Here are some points, one per row:
[ 34  -6 -15 -15   0  -3  -1  28  11 -30  -1   3 -15  -3 -30  20 -39   2
  12  25  15  -2 -27]
[-21  -1 -10  -7 -24  25  -5  -4  17 -22 -30  -2  44  11   1   2 -14  -6
  76 -52  11  11  28]
[ 11 -21  48   6  21 -27   8 -20 -20 -15  -5 -10  14 -29 -16  15 -28  29
  48   0   3   2  -7]
[  7 -23  11  15   6  18   3 -43  17  -9  -5 -54 -16 -14  36   6  39 -61
   3 -40  16  28 -17]
[ -5  19 -39   9  -2 -15  27 -13  11   4  20 -23 -18  14   5 -13  22   6
 -32   3  -7 -19  33]
[ 26 -25  17 -24 -78  31   0   6  39  64 -57 -10 -12   4  15 -27 -18  36
 -43  54  13  45  52]
[ 27   4  -9   0   2 -17   8  25  -9   9  -5  14 -12 -13 -38  24 -35  20
  -4  22 -10 -12  -7]
[ 24   1  26 -15  23 -34  19  44 -13 -36  32   8  -3  -9  -2  40 -16 -16
  34  16  -7 -17 -54]
[-16 -16  43   3  11 -20 -18 -71  20  48 -35  -9  60 -31 -14 -33 -23  22
 -16   2 -32  38   6]
[-19 -14   1  30  36   0 -26 -67  12  21  58  29  56 -23   9  20  -9  43
 -53 -21 -54  -3 -21]
[-23  17  -3  19  42 -26  -9 -54  28  42  42  20  -2   0   9 -24   9 -11
 -36 -28 -28 -13  24]
[ 26  18  -6  -8 -15  33  -1  26  28 -21 -11   2  -3   5 -28  23  -1  39
   1  19  -1   5 -40]
[-31  33 -42   5 -30  46 -28 -47 -15  13   5  -3 -19  11 -21 -63  64 -15
 -10 -51  -1   7  21]
[ 16  32   7 -17 -45  22  -1  25  11  -5 -35  22  -5  19 -20 -19  14  17
 -16  -4  -9  -5 -16]
[-12 -14  18  -9  24  17 -15  -9   5 -22   3   5 -12  -1  35  -1  22 -66
  22 -17   5   6  -7]
[  3  27 -16  -2  -3 -27  21  11 -25   6  10   0 -33  27  -8  -7  10 -21
 -27  -3  -5 -14  23]
[  9  37   9 -43  13   4   1  30   1  -4 -17 -31 -18  44  12 -13  26 -42
 -17  -2   9 -24   6]
[ 35 -32  15  40  18  58   7  55   9 -24  22   9 -40  51  65  -4  42 -65
   0 -13   9 -21  10]
[-12  -1   7  19 -17 -17   1  11   1  42 -18  32 -26  22   4 -18   2  -6
 -73  31 -17  -7   4]
[-17 -18  -6  21  16 -60  18 -23 -34  19  12  -4  -1 -35 -11 -14  -8  11
   1  14 -15 -11   1]
[ 12 -17  10  -8   6  -4 -15  17  10  -8  -9  13  27 -26   7  11 -30  -6
  48  14  38  -3 -30]
[-18 -17   8  53  18 -57  -3  -2 -57   5  18  11   5 -20 -19  22   2  34
 -33  40 -16  -6   4]
[ -6 -11  18  -3 -22  31 -30   3   4  -4 -27  -8  36 -14  -3  -6 -16  21
  43   5  36  23  -9]
[ 18   7 -98   8  42 -47  56  39 -22 -15 120  14 -10 -14  -1  71  22  51
 -99  -3 -34  -8  50]
[ -9 -11  12 -20 -12  27 -20 -17  42   2 -22   0  10 -31 -15  11 -25   6
  60  -1   2  11 -13]
[-18 -24  -6 -18  31   4  25  20 -21  -8  10 -21 -25  15  48  42  -8   6
  22  25   0  -3  24]
[ 17 -20  41  -9 -18  -6   3  19 -13 -30 -40 -17  10   1  -9  17 -11  31
  27  15  -4  16 -16]
[-16  41 -31 -18   0  24  -1  26 -18 -21   2 -15   5  54  -6   1   7 -28
  16 -16  36 -34   4]
[ 23  12  -2   5 -39  41  18  15  -9 -19  -2   7  13  10 -42 -58   8   8
 -19  -7  17  -9  -8]
[ -1  -8 -22  -7  -1  25 -40  46   6  23 -28  18   6   3   0   6 -34  35
  20  24  10  45 -19]
[-37 -29  20   1  17 -17   7 -43 -16 -10 -15 -17 -19 -21  28  -2   5 -40
  47 -16  -7  13   5]
[-24  -4  12   7  27  -7 -25 -19 -34   3  30  -2  37 -35   6  -1 -15 -31
  31  -2  40 -16 -27]
[ -4  63 -20 -17 -46 -24  21 -16  35   0 -23  20 -31  26   5 -26  35  -3
 -33 -34 -11 -26  24]
Along one direction, these points spread out more than along any other. Where along it does each point below lie, from 0 to 9? The average is between 4 and 5, and the first point in the table lies past the average.
[ 17 -20  41  -9 -18  -6   3  19 -13 -30 -40 -17  10   1  -9  17 -11  31
  27  15  -4  16 -16] 6
[-16 -16  43   3  11 -20 -18 -71  20  48 -35  -9  60 -31 -14 -33 -23  22
 -16   2 -32  38   6] 5
[ 26 -25  17 -24 -78  31   0   6  39  64 -57 -10 -12   4  15 -27 -18  36
 -43  54  13  45  52] 6
[-16  41 -31 -18   0  24  -1  26 -18 -21   2 -15   5  54  -6   1   7 -28
  16 -16  36 -34   4] 5
[ -4  63 -20 -17 -46 -24  21 -16  35   0 -23  20 -31  26   5 -26  35  -3
 -33 -34 -11 -26  24] 3
[ 11 -21  48   6  21 -27   8 -20 -20 -15  -5 -10  14 -29 -16  15 -28  29
  48   0   3   2  -7] 6
[ 23  12  -2   5 -39  41  18  15  -9 -19  -2   7  13  10 -42 -58   8   8
 -19  -7  17  -9  -8] 5
[  9  37   9 -43  13   4   1  30   1  -4 -17 -31 -18  44  12 -13  26 -42
 -17  -2   9 -24   6] 4
[  7 -23  11  15   6  18   3 -43  17  -9  -5 -54 -16 -14  36   6  39 -61
   3 -40  16  28 -17] 5
[ 35 -32  15  40  18  58   7  55   9 -24  22   9 -40  51  65  -4  42 -65
   0 -13   9 -21  10] 4
[-19 -14   1  30  36   0 -26 -67  12  21  58  29  56 -23   9  20  -9  43
 -53 -21 -54  -3 -21] 3
[ 34  -6 -15 -15   0  -3  -1  28  11 -30  -1   3 -15  -3 -30  20 -39   2
  12  25  15  -2 -27] 5
[ 26  18  -6  -8 -15  33  -1  26  28 -21 -11   2  -3   5 -28  23  -1  39
   1  19  -1   5 -40] 5
[ 18   7 -98   8  42 -47  56  39 -22 -15 120  14 -10 -14  -1  71  22  51
 -99  -3 -34  -8  50] 0
